In the rows, 128 means zero.
The rows of A fall into 3 groups, and each row is roughly a mix of its group's hidden directions; one row fits no group.
A (76 x 11):
[[147 100 139 108 190  92 164 111 120 116 179]
 [116 100 140  87 157 127  99 161 167  66 112]
 [121 118 136 162  43 144 155 120 103 151 107]
 [116  87 128 102 128 103 144 185 183 103  98]
 [127  64 127 114 131  91  79 162 151  90 131]
 [135 121 138  93 208 107  90 136 129 103 155]
 [113 132 150 101 129 144 121 121 172  43 117]
 [124 110 108 129  60 116  98 155 187 137 107]
 [137 111 134 145 138 162 152 137  71 196 101]
 [145 163 154 120  77 164 142 100  75 161 116]
 [129 150 142 123 191 107 157 112  92 171 170]
 [129 150 122 155 118 164 124 135  74 197 100]
 [122  87 104 161  77 122 134 158 125 181  90]
 [ 95  50 105 142 111  84 121 145 109 139 115]
 [ 81 112 108 171 105  82 159 149 129 174 109]
 [ 93 157 101 172  73 139 102 135 121 107  81]
 [ 98  88 180 117  81 117 158 137 121 164  94]
 [118 157 102 124 120 138 184 143 193 133  85]
 [112  89 114 116 143  98 130 168 196  96 102]
 [132  98 145 135 150  99 144  63  92 142 179]
 [152 156  70 139 172 136  92 143 137  78 142]
 [153 159 145  92 181 126 118  99 128  90 181]
 [118  80 101 134 153  83  94 127 135  64 138]
 [146 168 134 136 169 159 129 107  57 157 140]
 [141 143 154 139  82 171 120 161  73 136  85]
 [120 107  98 112 165 100 127 170 196  99 124]
 [104  89 101 151 108 104 144 157 194 108  98]
 [144 173 127 142  82 176 104 170 109 125  88]
 [112 137 114 127 109 131 181 144 194 128  74]
 [114 119 129 168  47 142 164 122 122 147  98]
 [ 91 124 168 100 107 165 132 150 183 125  83]
 [119 161 128 150  76 157 190 114 125 160  96]
 [133 165 176  90 123 180 159 136 140 174 116]
 [118 136  97 126 105 128 167 149 202 123  82]
 [138 143  96 156 148  72 135 117  93 171 176]
 [100 107 162  94 126 127 179 149 165 177  98]
 [ 78 135 135 148  84 160 126 147 145 116  62]
 [107 127 150 115 105 137 179 157 145 192  87]
 [116 141  95 160  78 129 132 179 131 149  72]
 [114 104 121 136 154  58 168 132 138 165 167]
 [115 112 126  97 158 109 143 158 198 101  87]
 [153 197 137 127 106 190 131 141 119 159 117]
 [135 116 179 120 147 131  95 106  53 132 156]
 [166 145 110  96 150 128  62 124 103 120 179]
 [109 128  84 172 112  53 137 131 124 151 152]
 [102 114 140 110 101 126 120 136 192  60 110]
 [105 125 150 106 104 141 165 173 159 171  76]
 [112  72  92 164 122  73 111 134 105  94 116]
 [149 115 180  67 157 176 134 133 154 146 128]
 [ 94  66 125 155 129  96 141 159 174 101 105]
 [132 150 181 102 114 172 167 131 117 185 113]
 [120 130  67 142 128 116 152 162 200 118 128]
 [170 131 128  96 100 134  59 119  85 128 159]
 [149 149 121 110 167  84 121 101 136  90 193]
 [125 111 116 113 140 128  81 170 148  54 105]
 [118 109 107 130  68 104 103 146 191  97 113]
 [ 99  93 168 109 103 121 172 153 137 172  85]
 [109 157 131 171  93 154 186  95 121 158  99]
 [124  91 140  88 203 110 144 111 150 111 155]
 [137 135 113 170  73 141 108 160  76 123  87]
 [ 81 107 139 198 161 116 164  99 133 128 122]
 [145 120 131 125 181 118 148  70 101 142 185]
 [133 164 124 111 164  81 120 104 148  95 190]
 [ 93 126 142 194 105 139 171  85 114 148 105]
 [166 183 100 144 165 158 135 102 100 150 165]
 [111  69 120 126 165  71 131  95 137 105 160]
 [135 158 144 116  98 179 128 185 124 139  74]
 [111 141 130 108 134  92 119 117 181  56 156]
 [145 164 129 170  78 142 128  96  77 164 141]
 [ 98  98 157 163  74 130 171 123 130 136  77]
 [136 145 113 166 115 115 161  83  94 189 156]
 [138 141 146  96 210 121  93 114 111 115 157]
 [142 147 120 111 160  79 120 104 147  84 191]
 [ 86 159 116 166  79 148 114 147 123 157  76]
 [110 100 133 148  89 172 136 153 116 156  60]
 [ 92 113 132 209 137 124 140  79 108 136 135]]
One row of each group comes first, with its name. Which group is each row after those in?
[155 146 159  79 136 185  97 118 149  84 125] | <28>
[131 122 130  98 152 142  82 162 156  55 116] | <85>
[144 156 169 107 156 149 118 102  57 146 154] | <38>

[111 155 140 146 114 179 125 140  93 187  82] | <28>
[122 116  96 147 197 101  94 124 150 105 172] | <38>
[140 151 180 100 106 189 132 160 107 143  94] | <85>
[114 118 105 131  76  97 102 139 189  82 121] | <28>
[118  77 113 144  66 129 126 158 158 135  80] | <28>
[108 114 164 163  72 144 170 111  94 151  98] | <38>
[ 90  82 149 120  79 102 115 161 151 108  85] | <85>
[135  95 115  89 158  98 105 186 167  96 140] | <38>
[109  72 135 115 132  95 123 164 181  95  93] | <38>
